Read these off the grid that follows.
1) What is the entry just left of -364?
2) What is the entry just right of -70?
3) What is the entry just left of 86?
4) What is the entry just right of -416?
[[-28, -130, -4, 3, 56], [680, -87, -70, -73, -381], [-292, 215, -89, 175, -234], [410, -445, -208, -152, -309], [225, -215, 104, -19, 62], [396, -416, -192, -147, -316], [17, -12, -407, -171, 86], [248, -199, -275, -18, -75], [-97, -126, 48, 58, 121], [754, -619, -364, -116, -57], [187, -130, -298, 51, -64], [-132, 71, 48, -60, 188]]
1) -619
2) -73
3) -171
4) -192

Read these off the matrix that follows. Rows and columns are numbered from 1.
1) Report the entry at row 1, column 3.
2) Report the entry in the top-left corner.
3) Report the bottom-left entry.
4) Report the minimum.
array([[ -63,  558, -161, -221, -165, -744],
       [ 202,  361,  821,  135, -620,  769]])
1) -161
2) -63
3) 202
4) -744

B = ((92, 114, 37, 128, 93, 175, 39, 46, 218, 96, 126, 103, 51), (142, 133, 112, 114, 145, 122, 117, 144, 135, 88, 132, 128, 117))
Which number is the fourth entry in reading order? 128
Which number is the entry just right of 126? 103
Which number is the entry just left of the largest entry? 46
Which number is the entry just right of 133? 112
The maximum: 218
The second smallest entry is 39
Which number is the entry just right of 144? 135
Which number is the 2nd largest entry? 175
The entry just left of the smallest entry is 114

[[ -9 -17  20 -15  60]
 [ 14  10 -14   8  16]
 [ 11   1 -27  24  70]
 [  0 -11  10 -24 -65]
 [ -7 -13  -4 -15  58]
 [  6   5 -12  -1 -68]]
Read off the bottom-right entry.
Answer: -68
The top-left entry: -9
The 2nd entry on the main diagonal: 10
The maximum -> 70
Read off the top-right entry.
Answer: 60
Read off the 3rd smallest entry.
Answer: -27
The third entry in reading order: 20
The entry directly below the largest entry -> -65
Read off the entry just left of the largest entry.
Answer: 24
The entry just left of the smallest entry: -1
The 2nd entry in reading order: -17
Read off the bottom-left entry.
Answer: 6
The entry directly above -12 is -4
Read off the entry just right of -11.
Answer: 10
Read off the first entry in the row that holds the largest entry.
Answer: 11

m =
118	100	114	144
131	130	146	148
108	147	95	177
163	143	101	145
157	112	129	158
99	117	96	138
164	153	113	136
171	141	159	42
119	111	117	67
158	173	81	221
119	61	134	155
121	110	171	164
243	129	232	70
153	176	129	140
159	193	171	141
Indices start at 1.
The entry directly below the largest entry is 153
Which number is the bottom-right entry? 141
The entry just left of 140: 129
The entry in row 1 and column 3 -> 114
Which number is the entry in the top-left corner? 118
Which number is the entry directly above 130? 100
Which number is the entry directly above 67? 42
The entry directly below the smallest entry -> 67
The bottom-left entry: 159
The entry in row 3 and column 2: 147
The entry at row 3, column 1: 108
The entry directly above the largest entry -> 121
Which number is the entry directly above the smallest entry? 136
The entry at row 2, column 1: 131
The entry in the top-right corner -> 144
The entry in row 3 and column 3 is 95
Which number is the entry directly below 111? 173
Which number is the entry just left of the smallest entry? 159

arr = [ -5.0  17.7 -16.1  -5.7 -14.1 -16.9]
The 1st entry -> -5.0
The entry just left of -5.7 is -16.1
The entry just left of the smallest entry: -14.1
The last entry is -16.9
Report the 2nd entry.
Answer: 17.7

[[-17   9 -15  14  -8  18  12 -24  -9 -51 -14 -13   6 -14 -15   0]
 [ -3  -7  12   7 -12   6 -10 -11  -9  23  21 -23  16   4   1  -6]
 [ 25  18  -9 -27   3  12  24  36 -11  20  -1  -1   4  10 -18 -19]
 [-74  -6 -43  -1  -9  36  26  -2   4 -33 -21 -19   4 -21 -60   6]
 [ 12 -26  -2   9 -12  11   2 -11  -1   9  33 -13  37  11 -11 -14]
 [ -5  29 -39 -18 -19  19  22  27  -9 -17   3  -4  18   2 -42 -20]
 [ 47   2  42   7  19 -30 -27  -4  -6  69  47   2  -9  12  61   3]]
The first entry in the row that holds the smallest entry is -74
Give the top-right entry.
0
The bottom-left entry is 47
The entry just right of -3: -7
The 1st entry in reading order -> -17
Give the last entry, reading row by row.
3
The fifth entry in reading order: -8
The third entry, reading row by row: -15
Give the second smallest entry.
-60
Give the entry directly below -3.
25
The entry directly above -42: -11
Give the top entry of the column that holds the largest entry.
-51
Give the last entry of the smallest entry's row.
6
The entry directly above the largest entry is -17
The largest entry in the last row: 69
Give the 2nd entry from the end, reading row by row.
61
Give the fifth-last entry, reading row by row.
2
The entry just right of the smallest entry: -6
Give the fourth entry, reading row by row.
14
Give the entry just right of -8.
18
The third entry on the main diagonal: -9
Give the second entry on the diagonal from the top-right corner.
1
Give the entry directly below the smallest entry.
12
Give the entry directly below 1.
-18
Give the smallest entry in the last column.
-20
Give the 3rd entry on the diagonal from the top-right corner.
10
The 4th-last entry, reading row by row -> -9

data =
[[ 16  -9   3   5  14 -23   1   4   1 -63]
 [ -6  15  32 -12  11 -19   0  13  -7 -44]
 [-44  56  81 -40   4  -7  -2  27 -22  -4]
 [  8  -9 -12   7   1   0   1  -4   4  -4]
 [  3  -8 -16   6  -5   8   1  -5   3  21]
 [-44  46  48 -30 -11  21  -2  13 -16  67]]
Indices start at 1.
The entry in row 1 and column 2 is -9
The bottom-right entry: 67
Report the entry just left of the smallest entry.
Answer: 1
The entry in row 1 and column 1: 16
Report the entry at row 3, column 3.
Answer: 81
Report the entry in row 1 and column 3.
Answer: 3
Report the entry in the top-right corner.
Answer: -63
Report the entry at row 2, column 3.
Answer: 32
Report the entry just right of the largest entry.
Answer: -40
The bottom-left entry: -44
The entry directly below the largest entry is -12
Report the entry just right of -23.
Answer: 1
Report the entry directly below -22.
Answer: 4
Report the entry just right of -30.
Answer: -11
Report the entry at row 2, column 1.
Answer: -6
The entry in row 3 and column 1 is -44
Report the entry directly below the smallest entry.
Answer: -44
Report the entry in row 2 and column 2.
Answer: 15
The entry just left of the largest entry -> 56

Read these off the matrix that follows.
1) Read off the smallest entry.
2) Read off the entry in the top-left corner.
3) Read off the entry directly above -5.
4) Read off the bottom-left entry.
5) Read off the entry just left of -45.
6) Read off the entry directly above the smallest entry.
[[-50  81  35 -35  40  22 -45 -21  13  -8  23  56 -43 -14]
 [-59   5  43 -44  35   9 -86  -5 -10  -1  13  48 -39  -3]]
1) -86
2) -50
3) -21
4) -59
5) 22
6) -45

W = [ 40 -25 -82   6  31  -7  37  17 -32 -15  53 -20]
Which number is the entry just left of -7?
Answer: 31
Which number is the entry just left of the largest entry?
Answer: -15

Questions about the matrix below.
1) Report the centre entry.
2) Report the entry just right of the smallest entry.
3) Report the entry just left of 16.1.
4) Report the entry just left of the centre entry.
5) Report the entry just right of 16.1.
array([[-138.1,   87.4,   16.1,  163.2,  149.4, -193.1,   55.6,   -2.0,
          33.0],
       [-134.4,  -63.5,  -22.1,  232.2,  116.0,  -82.9,   40.4,   65.4,
          88.7],
       [ -79.8,  135.7,   16.7,   74.4,  102.6, -233.3,   20.7,  -63.4,
         -32.0]])
1) 116.0
2) 20.7
3) 87.4
4) 232.2
5) 163.2
